A single turn carries every row of the set below to another of its rows. Some are shown first; where does it send the rows asked next?
Bogel: 5  7  7  3  -15  7  -15  -4  21  -6  9  -9  -6  8  27  -6  -13  -19  3  10  11  0  18  29  -15  -15  -1  2  8  -1  11  -3  -6  -2  -21  -22  -19
pavag: -16  -8  -10  19  -1  4  7  10  -6  -14  -6  3  -3  -14  -13  -4  -3  6  -5  -14  9  8  -21  -3  26  -10  8  -6  21  -10  7  -21  7  -2  19  7  -30
zega: 2  -4  5  14  -12  2  3  21  -2  11  3  16  6  13  -6  -13  9  -4  -28  -4  9  0  8  -11  1  19  -25  14  -10  21  21  -3  6  -1  -5  14  -25
Kori: -3  13  12  -7  -17  -1  -18  -9  15  -9  3  -6  -12  13  24  -2  -17  -23  0  16  12  1  11  19  -21  -7  4  -8  12  -1  13  -17  -8  1  -11  -20  -16
ked: 13  6  -4  9  -8  -3  21  -11  -15  7  -11  -12  -25  -5  -19  12  15  5  0  7  -5  1  -7  -3  11  -5  1  -7  -20  5  -22  0  18  -26  3  -13  20
Fiz: 16  2  -15  11  -8  -10  19  -8  -8  -1  -20  -7  -21  -12  -18  10  9  4  -16  7  -11  4  -3  -5  6  -6  1  10  -19  -1  -19  1  15  -19  -9  -22  18
nonid: 22  -10  6  -12  8  1  7  -6  6  0  18  -2  18  23  -5  14  2  19  -20  -9  -3  2  -6  15  0  -28  12  -6  32  -7  2  -24  1  -1  -10  -6  17
zibit: 3  15  4  -2  13  12  -18  7  -17  -12  0  -12  5  -4  -6  11  -17  -9  12  -7  -15  7  -9  -9  14  18  3  -3  -6  -22  -18  23  -26  12  17  23  -4
reluk: -13  21  4  -10  6  -17  -5  -9  -26  -17  3  4  -2  21  5  9  -11  -19  15  -27  -5  0  1  -12  -16  -5  -10  -8  -18  -17  -3  -10  -3  -9  -3  2  27
bab: 2  -1  5  9  -7  11  10  17  6  10  -3  14  4  12  0  -8  12  2  -20  -1  18  -2  13  -15  5  24  -24  19  -6  17  28  3  -4  4  -11  7  -16
Mudir: 2  18  0  -4  -14  3  -21  -6  16  -10  5  -12  -5  16  32  -8  -17  -19  -4  12  7  4  4  19  -22  -12  4  1  17  -1  12  -8  -5  0  -18  -18  -13
ruv: -1  15  11  2  -22  6  -11  -7  19  -9  3  -8  -3  14  25  -3  -14  -26  2  13  16  3  11  21  -19  -10  6  5  13  1  13  -8  -3  6  -18  -12  -17
sabe: 24  -20  -1  -8  6  -3  7  -9  6  -2  14  -10  6  24  1  10  12  12  -13  4  -5  2  -13  3  -1  -34  8  6  33  -15  11  -15  -10  -6  -16  -8  15
fako: 1  17  3  -5  -18  4  -13  -1  17  -11  8  -23  -10  12  24  -4  -12  -24  3  11  11  -3  7  22  -18  -6  6  3  7  0  8  -12  -6  3  -15  -25  -17
Rel: 26  -2  -17  -24  -18  8  -7  5  5  9  -1  -2  19  -15  -5  -8  16  -9  22  20  -4  9  2  1  -5  26  9  1  -2  12  -18  16  -4  0  -5  -4  13
Pirap: 20  4  -11  5  -11  -4  21  -8  -21  7  -18  -10  -26  -8  -17  17  12  -1  8  10  -10  5  -9  -1  7  -9  -8  5  -17  -4  -9  4  11  -20  -3  -24  14
Mel: 20  -2  -10  3  -18  -4  13  -19  -11  4  -16  -17  -20  -10  -18  10  2  6  -2  14  -18  -14  -5  -4  4  -5  -7  -2  -10  -2  -18  6  13  -24  -2  -18  18
sep: 2  -3  8  -11  3  -5  -8  -4  -34  -8  38  16  18  17  3  17  7  0  -16  -14  1  10  19  10  -1  -16  -16  2  3  1  -18  8  -6  -10  2  33  -8
tis: -1  -3  3  9  -13  1  8  24  2  8  14  7  0  17  4  -12  12  6  -26  -4  6  1  11  -10  4  22  -23  19  -10  22  25  -2  -1  0  -8  6  -17
puf: 19  -10  -19  -22  -20  6  -8  -4  11  1  3  4  16  -23  -1  -3  15  -8  17  22  -2  14  6  -3  -5  27  17  -3  -4  8  -11  14  -7  3  -6  5  13
Pob: 2  -4  7  11  -11  1  -1  13  4  11  7  17  -3  12  -1  -9  17  5  -27  -1  5  5  17  -13  5  22  -30  15  -6  22  17  -7  -4  -1  0  13  -20
Kivo: -1  -4  11  10  -18  1  5  22  2  12  -1  14  3  14  3  -10  17  -3  -16  1  7  -3  19  -11  7  18  -23  20  -7  26  19  2  0  0  -4  9  -17
Kofum: -13  22  8  -9  7  -17  -8  -14  -21  -22  2  7  -4  21  12  5  -5  -26  18  -20  -4  3  5  -18  -17  -7  -13  3  -4  -17  -7  -4  -4  -9  2  5  21
Moto: 19  -3  -18  -21  -20  8  0  4  14  11  5  4  17  -15  4  -7  15  -10  23  23  -1  13  11  4  -6  21  14  9  4  6  -11  19  -8  -1  -6  5  13
luriz: 8  6  8  -1  15  5  -24  4  -19  -12  -9  -1  8  1  -3  10  -19  -18  7  -12  -15  9  1  4  12  4  2  0  -4  -19  -21  22  -22  14  13  31  -5
peti: -7  5  -8  21  -4  9  13  15  -6  -12  -11  5  -1  -16  -1  5  7  15  -4  -9  4  7  -22  11  18  -1  -1  -10  21  -6  -1  -25  4  -3  14  1  -35
Fubok: 22  -9  -17  -23  -21  10  4  12  9  5  10  -3  18  -19  -4  -9  16  -11  18  18  2  14  0  0  -9  27  18  4  -5  5  -12  14  -6  6  -2  0  6
bok: 20  -13  0  -8  -1  2  8  -9  10  4  15  -2  6  23  5  15  -2  20  -14  -5  -16  -2  -12  -3  -6  -20  8  -12  39  -15  15  -20  -1  -2  -17  -9  10
bipeg: -8  -6  -16  12  -17  13  9  6  -10  -12  -10  7  2  -19  -16  8  2  10  -8  -11  7  4  -19  -8  14  -5  -6  -6  23  -6  3  -14  13  -3  18  5  -37
vumis: -11  -14  -12  19  -2  15  14  9  -14  -11  -9  -5  2  -15  -4  8  8  4  1  -8  6  6  -25  7  21  -4  0  -9  19  -7  13  -15  7  -1  8  13  -35
Bopo: -15  27  0  -5  2  -13  -7  -6  -22  -20  15  -3  -2  21  7  9  -7  -27  10  -14  -8  7  0  -18  -23  -11  -9  1  -13  -13  -7  -10  0  -11  2  3  26
mur: 22  11  -11  8  -12  -16  18  -8  -14  4  -10  -1  -25  -9  -12  5  3  -4  0  5  -11  -10  -9  -3  7  -9  0  0  -21  -11  -13  0  16  -26  1  -13  28
lora: 21  -19  2  -9  6  -12  11  -6  5  -1  12  -4  13  22  -1  7  8  12  -15  6  -3  -8  -14  6  5  -16  22  -12  33  -16  2  -20  -6  -4  -23  -12  12
zap: 9  7  0  0  8  10  -19  -4  -21  -14  -3  -8  2  -11  -4  8  -17  -10  1  -17  -12  2  -6  0  16  8  2  -2  -10  -26  -21  20  -28  14  9  29  -4
Vud: 5  3  6  -12  2  -10  -12  2  -39  -9  30  16  21  25  3  15  1  -2  -16  -8  2  16  11  10  -1  -18  -14  2  3  4  -22  9  -8  -2  3  32  3
dapa: 20  -8  -17  -18  -27  9  4  4  1  5  5  4  20  -22  6  -13  21  -14  23  23  4  9  5  -3  -9  20  6  5  2  9  -13  8  -6  3  -6  -4  13
kepu: -11  29  -1  -6  13  -16  -12  -7  -22  -17  0  6  0  28  6  12  -7  -27  16  -19  -2  5  4  -12  -11  -3  -13  0  -10  -12  -8  -2  -1  -9  0  14  23
bogab: 10  8  11  -6  11  11  -18  -4  -23  -10  -7  -1  6  -9  -7  16  -21  -12  10  -12  -13  8  2  0  13  13  3  5  -5  -18  -16  25  -25  17  7  27  -6
bil: 1  -1  4  -20  3  -3  -8  1  -36  -5  35  14  16  21  -1  14  6  6  -23  -20  5  14  12  7  1  -18  -17  -2  5  -4  -24  5  -13  -4  6  19  -5
kozib: 26  -8  3  -8  3  0  2  -3  1  4  16  -5  0  17  4  16  4  15  -18  0  -12  4  -10  -1  6  -30  25  -4  34  -9  3  -21  -11  0  -16  -10  19
tas: -11  -2  -13  13  -4  13  7  10  -14  -14  -18  -1  -1  -16  0  6  2  4  -14  -15  5  3  -21  -1  33  1  3  -10  24  -9  -4  -7  7  7  17  5  -29
vad: -1  -6  11  -11  3  -5  -14  7  -32  -5  43  4  22  24  -8  17  1  0  -23  -11  -2  11  14  6  5  -16  -12  -2  1  2  -17  9  -8  -3  3  22  -11

zibit turns into -> Bopo
Bogel turns into -> bab
ruv turns into -> Kivo
Now these:
Vud turns into -> luriz
Mudir turns into -> zega
lora turns into -> peti
bipeg turns into -> Mel
sep turns into -> bogab
kozib turns into -> pavag
tas turns into -> mur
tis turns into -> Fubok
sabe turns into -> vumis
bil turns into -> zap
puf turns into -> Kori

